In the data rows, 128 means zero.
In the table below, every row is followed by its label. The labels come from one hidden rule.
tensor([ 99, 134, 103, 137, 166, 126,  85, 139]) v
tensor([142, 138, 141, 160, 119, 139, 107,  90]) i
tensor([146, 117, 142, 113, 119, 115, 171, 140]) i
tensor([174, 175, 174, 174, 201,  95,  66, 100]) i
tensor([156, 121, 115, 139, 119, 148, 124, 116]) v
tensor([ 76, 175, 170, 203, 128, 130,  83,  42]) i
tensor([ 93, 116,  82, 119, 153, 129, 100, 160]) v
tensor([137, 144, 136, 166, 122, 151, 103,  90]) i
tensor([199, 143, 111, 139, 170, 155, 113, 137]) f
tensor([132, 126, 145, 123, 121, 121, 161, 127]) i
tensor([143, 144, 141, 164, 124, 142, 101,  88]) i
tensor([171, 106, 102, 101, 121, 163, 123, 153]) f
tensor([ 90, 136, 100, 132, 160, 127,  84, 138]) v
tensor([ 90, 156, 174, 133, 119, 120, 138, 100]) i
tensor([151, 107, 129,  97, 112, 112, 184, 154]) i
tensor([ 83, 121, 112, 128, 125, 149, 106, 123]) v
tensor([ 49, 203, 222, 147, 112, 144, 100,  78]) i
tensor([121, 147, 166, 144, 137, 110, 144, 103]) i
tensor([158, 145, 174, 116, 130, 114, 144, 134]) i
tensor([136, 146, 149, 166, 130, 125, 109,  86]) i
tensor([ 69, 153, 116, 160, 176, 133,  67, 116]) v
tensor([112, 143, 166, 105, 101, 132, 151, 129]) i
tensor([ 52, 158, 173, 135, 120, 103, 129, 108]) i
tensor([168, 103, 107, 124, 111, 154, 139, 135]) f
tensor([ 98, 101,  71, 101, 141, 133, 110, 175]) v
tensor([162,  83, 114,  74, 101, 122, 197, 175]) f
tensor([118, 152, 168, 142, 135, 111, 141, 104]) i
tensor([ 93, 113,  82, 111, 150, 123, 102, 164]) v
tensor([138, 148, 147, 167, 133, 127, 110,  89]) i
tensor([ 79, 143, 102, 150, 153, 126,  73, 130]) v
tensor([125, 146, 165, 140, 130, 109, 145, 111]) i
tensor([159, 123, 115, 141, 113, 149, 123, 113]) v
tensor([150, 132, 125, 150, 117, 144, 113, 102]) i
tensor([155, 106, 131,  98, 106, 108, 178, 153]) i
tensor([159,  86,  70,  79, 137, 133, 152, 193]) v
tensor([153,  65,  51,  63, 133, 138, 155, 212]) v
tensor([ 83, 123, 145, 124, 103, 115, 154, 105]) i
tensor([ 86, 128,  93, 132, 150, 118,  85, 143]) v
tensor([105, 122,  99, 127, 148, 134, 102, 148]) v
tensor([ 80, 135, 101, 138, 157, 128,  80, 134]) v
tensor([160,  93, 115,  81, 108, 116, 195, 172]) v
tensor([130,  75,  59,  79, 135, 134, 137, 203]) v
tensor([179,  69,  97,  56,  98, 118, 212, 194]) f
tensor([158, 110, 119, 128, 112, 129, 139, 126]) v
tensor([134, 124, 147, 115, 115, 111, 160, 133]) i
tensor([201,  58,  72,  73,  82, 140, 178, 191]) f
tensor([141, 132, 134, 149, 121, 133, 118, 104]) i
tensor([119, 139, 160, 128, 116, 125, 154, 114]) i
tensor([195,  63,  81,  70,  94, 116, 194, 186]) f
Here are more rows. What is the label of each one?
tensor([126, 161, 153, 185, 139, 145,  90,  66]) ~ i
tensor([143, 124, 134, 139, 131, 122, 134, 106]) ~ i
tensor([191,  70,  77,  80,  99, 137, 174, 172]) ~ f
tensor([170, 100, 104, 119, 111, 142, 147, 138]) ~ f
tensor([170,  94,  95, 115, 106, 144, 146, 144]) ~ f
tensor([103, 111,  81, 110, 153, 128, 106, 166]) ~ v
tensor([175,  94,  95, 106, 100, 140, 148, 154]) ~ f
tensor([159, 110, 110, 135, 110, 149, 131, 126]) ~ v
tensor([ 96, 165, 180, 120, 101, 137, 134, 118]) ~ i
tensor([ 97, 110,  84, 113, 155, 124, 102, 164]) ~ v
tensor([115, 166, 185, 106, 104, 145, 137, 136]) ~ i
tensor([143, 141, 131, 158, 121, 139, 107,  98]) ~ i
tensor([204,  43,  54,  64,  86, 148, 192, 203]) ~ f
tensor([125, 110,  84, 103, 161, 121, 110, 171]) ~ v
tensor([ 96, 178, 186, 176, 145, 109, 111,  72]) ~ i
tensor([113, 156, 161, 174, 122, 118, 109,  70]) ~ i
tensor([164, 112, 113, 131, 122, 146, 130, 123]) ~ f
tensor([133, 128, 148, 123, 127, 121, 159, 128]) ~ i
tensor([ 83, 147, 110, 144, 161, 120,  73, 123]) ~ v
tensor([127, 112, 136,  80,  97, 136, 181, 161]) ~ i
A new table starts here. Its rows get labels from a new hidden rule, each label after its row.
tensor([ 78, 141, 167, 126, 105, 162, 151,  98]) Q533
tensor([135, 143, 124, 125, 131,  60,  74, 133]) Q363
tensor([144,  82, 151, 136, 136, 122, 168, 136]) Q253
tensor([170,  97,  84, 165, 140, 106, 112, 155]) Q363
tensor([160,  81,  93, 178, 140, 108, 120, 129]) Q253
tensor([154, 108, 102, 172, 153, 113, 143, 138]) Q253
tensor([ 69, 167, 182,  75,  64, 196, 163,  96]) Q533
tensor([ 90, 141, 134, 115, 132, 154, 159, 115]) Q253
tensor([146, 129,  82, 135, 149, 133,  97, 117]) Q363
tensor([ 95, 164, 177, 105,  88, 160, 162,  93]) Q533
tensor([138, 151,  99, 167, 142, 129, 112, 133]) Q363
tensor([ 39, 147, 173,  84,  87, 249, 150,  95]) Q533
tensor([155, 107,  83, 161, 160, 129,  96, 153]) Q253
tensor([119, 180, 120, 111, 116, 112, 126, 120]) Q253
tensor([172,  90,  88, 141, 148,  93, 100, 113]) Q363
tensor([ 87, 121, 127, 128, 120, 115, 139,  81]) Q253
tensor([115, 103, 131, 133, 105, 138, 106, 169]) Q253
tensor([170,  66, 160, 110, 141,  95,  74, 193]) Q533
tensor([191,  66,  77, 154, 147,  85, 154, 146]) Q363
tensor([158, 141, 100,  94, 151,  83,  89, 203]) Q363
tensor([180,  52, 116, 133, 142, 133, 109, 146]) Q533
tensor([146, 125, 141, 129, 127,  65, 158, 148]) Q363
tensor([124, 122, 124, 153, 119, 116, 144, 112]) Q363
tensor([172, 112,  64, 189, 149, 129, 137, 139]) Q363
tensor([121, 117, 126, 121, 133, 148, 164, 102]) Q253
tensor([ 66, 148, 177, 112, 133, 168, 123, 120]) Q533
tensor([156, 102, 101, 175, 141, 116, 105, 125]) Q253
tensor([ 81, 167, 156,  58, 102, 120, 140, 122]) Q533
tensor([121, 157,  97, 124, 126,  99, 120, 122]) Q363
tensor([104, 204, 138, 113, 117, 140, 176, 126]) Q533
tensor([171, 138, 110, 159, 169, 107, 111, 126]) Q363
tensor([161, 102, 148, 151, 143, 118, 138, 154]) Q253
tensor([131,  91, 147, 146, 108, 189, 109, 127]) Q533
tensor([116, 107,  90, 152, 129, 148, 106, 117]) Q253
tensor([144, 131, 136, 161, 121,  72, 156, 183]) Q363
tensor([170,  83,  89, 168, 162, 145, 117,  95]) Q253
tensor([162,  87, 112, 162, 161, 138, 102, 108]) Q253
tensor([161, 149, 130, 141, 152,  85,  84, 155]) Q363
tensor([ 57, 181, 185, 104, 104, 169, 135,  94]) Q533
tensor([135,  98, 145, 132, 118, 113,  92, 149]) Q253
tensor([168,  54, 161, 171, 143, 124, 122, 141]) Q533
tensor([108, 153, 120, 132,  68, 143, 138, 111]) Q253
tensor([ 84, 120, 123, 123, 103, 140, 133, 121]) Q253
tensor([140,  83, 109, 181,  64, 123, 136, 134]) Q363
tensor([112, 168, 201, 123, 100, 152, 189,  73]) Q533
tensor([ 72, 173, 150,  98, 155, 166, 176, 110]) Q533
tensor([ 68, 142, 176, 103,  93, 190, 143, 103]) Q533
tensor([117, 130, 181,  88, 140, 153, 111, 136]) Q253
tensor([171,  91,  97, 164, 132, 136, 125, 115]) Q253
tensor([123, 136,  47, 177, 115, 111,  92, 133]) Q363
tensor([150,  69, 102, 136, 162, 141, 108, 199]) Q533
tensor([ 64, 203, 140,  93,  95, 138, 138,  74]) Q533
tensor([137, 162, 165, 120, 171, 129, 138, 146]) Q253
Here are more rows. What is the label of each one?
tensor([160, 125,  64, 178, 163,  72, 175, 143]) ~ Q363
tensor([123, 127, 128, 136, 102, 110,  96, 111]) ~ Q363
tensor([ 74, 167, 145, 102, 119, 170, 137,  75]) ~ Q533
tensor([142, 109,  74, 112, 183, 116, 134, 213]) ~ Q253
tensor([148, 136,  95, 146, 172,  97, 114, 127]) ~ Q363
tensor([165,  91,  89, 140, 176, 126, 122, 103]) ~ Q253
tensor([136, 159, 163, 113,  83, 140, 180,  86]) ~ Q533
tensor([142, 119, 121, 164, 123, 104, 131, 137]) ~ Q363
tensor([105, 159, 120, 155, 158, 135, 117,  85]) ~ Q363
tensor([125,  98, 178,  96,  62, 134, 135, 152]) ~ Q533
tensor([144, 110,  98, 146, 145, 139, 114, 123]) ~ Q253
tensor([162,  76,  98, 186, 173, 152, 123, 107]) ~ Q533
tensor([ 89, 155, 143,  86, 101, 176, 167,  90]) ~ Q533
tensor([132, 120, 101, 112, 148, 139, 115, 122]) ~ Q253
tensor([103, 147, 155, 147, 122,  94, 121, 130]) ~ Q253
A new table starts here. Its rows get labels from a new hidden rule, each label after its row.
tensor([172, 188,  94, 117,  94, 103,  92,  89]) i
tensor([148, 135, 116, 126, 154, 139, 155, 167]) t
tensor([129, 157, 158, 128, 151, 174,  97, 154]) o
tensor([144,  82, 112,  96, 140, 140, 151, 150]) t
tensor([ 85, 102, 165, 174, 162, 150, 127, 106]) i
tensor([171, 146,  74,  64,  39, 117, 141, 108]) o
tensor([142, 137, 133, 138, 161,  98, 110, 171]) t
tensor([ 91, 127, 164, 185, 177, 156,  72, 121]) i
tensor([145, 102, 117, 137, 141, 120, 128, 177]) t
tensor([148, 177, 127,  87, 136, 153, 122, 179]) t
tensor([107, 117, 176, 127, 122, 139, 123,  70]) o
tensor([107, 111, 187, 136, 120,  83, 157,  93]) i
tensor([155, 182, 150,  97, 138, 148, 147, 152]) t
tensor([ 81, 136, 153, 194, 149, 165, 103, 115]) i
tensor([147, 169, 168,  95, 148, 139, 152, 158]) t
tensor([140, 160,  82, 126, 142, 153, 110, 146]) o
tensor([159, 147,  88,  81,  88, 102, 153, 109]) t
tensor([131, 125, 129,  93, 142, 106, 111,  80]) o
tensor([116, 137, 181, 167, 138,  79, 136,  91]) i
tensor([165, 179, 106, 115, 134, 133,  91, 106]) o
tensor([123, 144, 156, 200, 167, 159,  92, 135]) i
tensor([151, 131, 111, 115, 140, 164,  85, 166]) o
tensor([177, 176,  74,  91, 123, 131, 127, 165]) t
tensor([168, 193, 127,  78, 110, 123, 125, 164]) t
tensor([158, 142,  62, 109,  56, 109, 119,  96]) i
tensor([ 95, 138, 157, 201, 158, 157,  93, 126]) i
tensor([140, 148, 105, 145, 134, 118, 112, 163]) t
tensor([ 89, 121, 147, 186, 179, 162, 108, 132]) i
tensor([156, 162, 131, 132, 139, 105, 123, 186]) t
tensor([153,  99, 141, 110, 164,  92, 121, 163]) t
tensor([106, 112, 176, 145, 145,  56, 132,  90]) i
tensor([111, 135, 172, 155, 165, 162,  99, 135]) o
tensor([141, 126, 103,  91, 105, 141, 151, 132]) o
tensor([176, 142,  50,  91,  55, 124, 152, 128]) t
tensor([ 74, 105, 136, 159, 167, 177, 123, 151]) o
tensor([124, 122, 104, 121, 135, 105, 131, 143]) t
tensor([141, 143, 105, 117, 139,  97, 121, 215]) t
tensor([160, 166,  90, 136, 115, 157, 106, 110]) o
tensor([166, 131, 112,  58, 108, 123, 129,  97]) o
tensor([ 99,  96, 158, 150, 147, 152, 122,  92]) o
tensor([157, 151, 145,  79, 128, 167, 121, 162]) o
tensor([119,  82, 173, 151, 135,  93, 145, 117]) i
tensor([117, 137, 128, 157, 104, 142, 104,  81]) i
tensor([119, 107, 188, 163, 118,  91, 157,  99]) i
tensor([103, 128, 151, 181, 137, 162,  96, 106]) i
tensor([ 84, 134, 146, 194, 143, 170, 124,  96]) i
tensor([ 93,  77, 159, 158, 117, 109, 152, 117]) i
tensor([ 72,  83, 142, 168, 167, 171, 144, 117]) o
tensor([163, 148, 111, 104,  91, 138, 144, 142]) t
tensor([168, 195, 149,  92, 121, 153, 143, 172]) t
tensor([115,  68, 141, 125, 126,  75, 142, 105]) i
tensor([ 81,  93, 155, 135, 145,  99, 156, 124]) i
tensor([ 99, 119, 175, 128, 134, 153, 129,  99]) o
tensor([ 97,  93, 136, 107, 167, 139, 135, 128]) o
tensor([143, 104, 105, 119, 162,  88, 149, 140]) t
tensor([119, 113, 104, 104, 140,  93, 149, 114]) t
tensor([ 90, 107, 140, 165, 179, 160, 129, 126]) i
tensor([113, 102, 140, 105, 150, 161, 131, 156]) o
tensor([136, 152, 107, 134, 132, 111, 129, 153]) t
Here are more rows. What is the label of each one?
tensor([143, 147, 112, 114, 100, 128, 155, 150]): t
tensor([126,  80, 148, 107, 149, 160, 139, 185]): t
tensor([156, 114,  74, 108,  63,  85, 128, 124]): t
tensor([154, 120, 105, 121, 146,  98, 143, 189]): t
tensor([124, 145, 144, 154, 101, 102, 132,  75]): i
tensor([144, 150, 128,  89, 119, 117, 158, 121]): t
tensor([ 75,  88, 193, 115, 105, 163, 161, 103]): o
tensor([143, 127, 141, 109, 151, 140, 133, 181]): t
tensor([128,  99, 127, 106, 136, 105, 137,  91]): i
tensor([147, 155, 116, 115, 111, 118, 127,  75]): o
tensor([179, 189,  48, 103,  44, 115, 136, 118]): t
tensor([131,  82,  93, 113, 131,  97, 143,  92]): i
tensor([102,  75, 134, 132, 186, 158, 114, 138]): o
tensor([ 78,  84, 157, 114, 160, 175, 127, 142]): o
tensor([118,  69, 155, 138, 144, 103, 155, 141]): t
tensor([155, 118, 112, 121, 151,  91, 135, 132]): t
tensor([155, 111, 121, 105, 145, 101, 131, 102]): i
tensor([150, 144, 104, 162, 102, 101, 106, 101]): i
tensor([ 88, 146, 146, 132, 111, 127, 127,  68]): i
tensor([125, 144, 146, 140, 110, 129, 150,  78]): i
tensor([168, 147,  66, 104,  44, 104, 145, 138]): t
tensor([124,  71,  85, 138, 103,  81, 163, 113]): i
Which column or columns does the hidden rule look at? Columns are counted from 0, in order:
3 5 7
